In the rows, zero is written as 128.
Rotation paths and how fast each direction turns (degrees each step)
Each turn is a multiple of 5 degrees from 10 to 175, or 0.
Each row of a path follows its step; steps can be skipped.

step 0: [133 131 126 121 123 116 131 121 121 123 127 126 120 137 136 117 135 132
 120 135 132 144 125 129 124 132 133 115 152 116 139 132 122 141 129 143
 135 135 134 131 128 138 124 140 119 125 134 130 131 115 129 118 115 138
 131 118 133 117 124 132 127 134 128 138 133 119 119 115 117 143 136 124
 130 124 121 131 123 116 137 131 137 115 130 129 122]
step 3: [125 123 136 128 127 129 130 130 124 124 135 116 122 129 119 144 131 132
 130 123 136 124 117 113 120 133 117 122 118 131 133 125 119 138 123 136
 116 123 134 135 126 131 128 141 137 138 134 122 139 120 132 125 123 124
 105 125 124 136 120 121 139 108 130 130 118 130 134 134 115 136 134 124
 128 112 127 142 125 133 124 122 145 127 135 144 133]
step 10: [143 131 131 132 133 124 130 125 132 127 122 127 123 136 126 132 115 130
 136 137 132 111 122 120 124 125 139 119 125 122 141 134 138 117 118 142
 145 124 133 118 128 130 136 119 120 126 131 118 130 143 125 113 127 120
 128 138 114 129 120 126 126 134 123 138 130 119 125 138 131 123 132 119
 111 126 128 117 124 119 128 118 133 134 112 119 116]
step 23: [135 118 130 125 115 139 133 132 130 118 118 118 120 117 116 109 134 124
 131 124 123 127 128 128 121 113 128 110 117 131 135 130 127 118 122 137
 142 123 128 122 125 136 124 137 139 130 130 131 128 125 121 128 119 137
 129 121 127 127 114 136 129 128 133 123 119 108 118 150 123 128 117 126
 136 142 132 134 120 133 131 124 135 129 123 138 124]
step 24: [126 137 110 131 122 133 122 135 139 138 113 133 129 122 128 139 129 116
 119 139 128 130 130 127 131 136 135 127 106 132 124 126 119 134 125 124
 141 122 128 124 130 137 135 139 135 119 117 116 111 119 139 128 131 114
 117 121 117 130 130 131 124 142 126 129 120 133 141 131 140 127 128 139
 135 129 129 133 126 140 126 118 142 118 128 120 134]
step 26: [142 126 125 128 137 140 131 112 131 122 132 137 119 128 125 138 135 140
 115 132 125 135 130 118 129 131 134 131 123 120 135 129 133 124 134 129
 134 114 127 135 127 127 128 133 142 139 121 116 133 123 124 128 107 119
 123 137 114 141 135 108 109 139 132 119 121 124 127 134 138 127 129 123
 126 134 123 128 134 130 126 141 128 139 137 131 120]
step 28: [137 137 143 125 131 124 132 128 128 130 132 132 137 124 122 135 121 138
 130 127 117 123 121 123 119 130 137 129 137 134 140 130 141 118 124 112
 125 140 127 125 140 144 125 128 131 126 132 117 135 135 131 125 131 120
 137 140 133 139 124 121 135 121 126 120 126 131 134 141 124 137 127 141
 110 127 113 134 133 136 115 136 127 147 123 143 133]
[128 125 128 127 130 128 128 125 129 129 128 129 126 127 128 128 125 131
 128 127 126 129 128 125 130 129 128 129 125 128 128 128 126 126 130 130
 125 130 127 130 130 127 127 128 127 130 126 129 127 130 128 132 125 127
 126 127 127 126 132 125 126 124 129 129 129 125 131 124 128 129 128 129
 127 129 129 128 128 124 126 126 127 129 128 127 131] : 60
[129 128 129 127 127 127 127 129 128 133 129 127 129 132 130 128 128 131
 129 128 130 130 127 130 131 124 129 130 129 127 127 125 130 125 128 130
 127 126 128 131 127 129 131 130 128 131 127 128 129 125 126 125 126 128
 132 125 126 128 130 129 127 126 127 129 130 127 129 128 128 126 127 128
 125 130 125 124 129 129 129 130 128 128 129 128 128] : 70
[127 128 130 131 130 129 127 127 127 128 126 128 129 128 132 127 130 127
 129 125 126 130 128 129 127 126 128 128 128 130 127 127 133 128 130 125
 128 128 133 126 130 128 127 129 125 131 128 128 127 129 124 129 130 129
 127 128 125 126 124 125 129 128 128 127 129 125 128 130 128 131 131 130
 128 126 124 128 126 129 126 128 125 126 129 127 127] : 125
[127 129 130 129 128 130 126 129 128 129 127 129 128 128 129 127 128 129
 127 130 128 127 128 126 128 129 130 128 130 128 125 126 125 130 129 127
 127 126 129 130 126 131 133 131 126 127 130 129 128 126 129 127 128 131
 124 129 129 127 128 127 128 128 124 128 126 127 129 128 133 130 131 124
 126 127 128 131 127 125 129 127 131 127 129 124 129] : 135
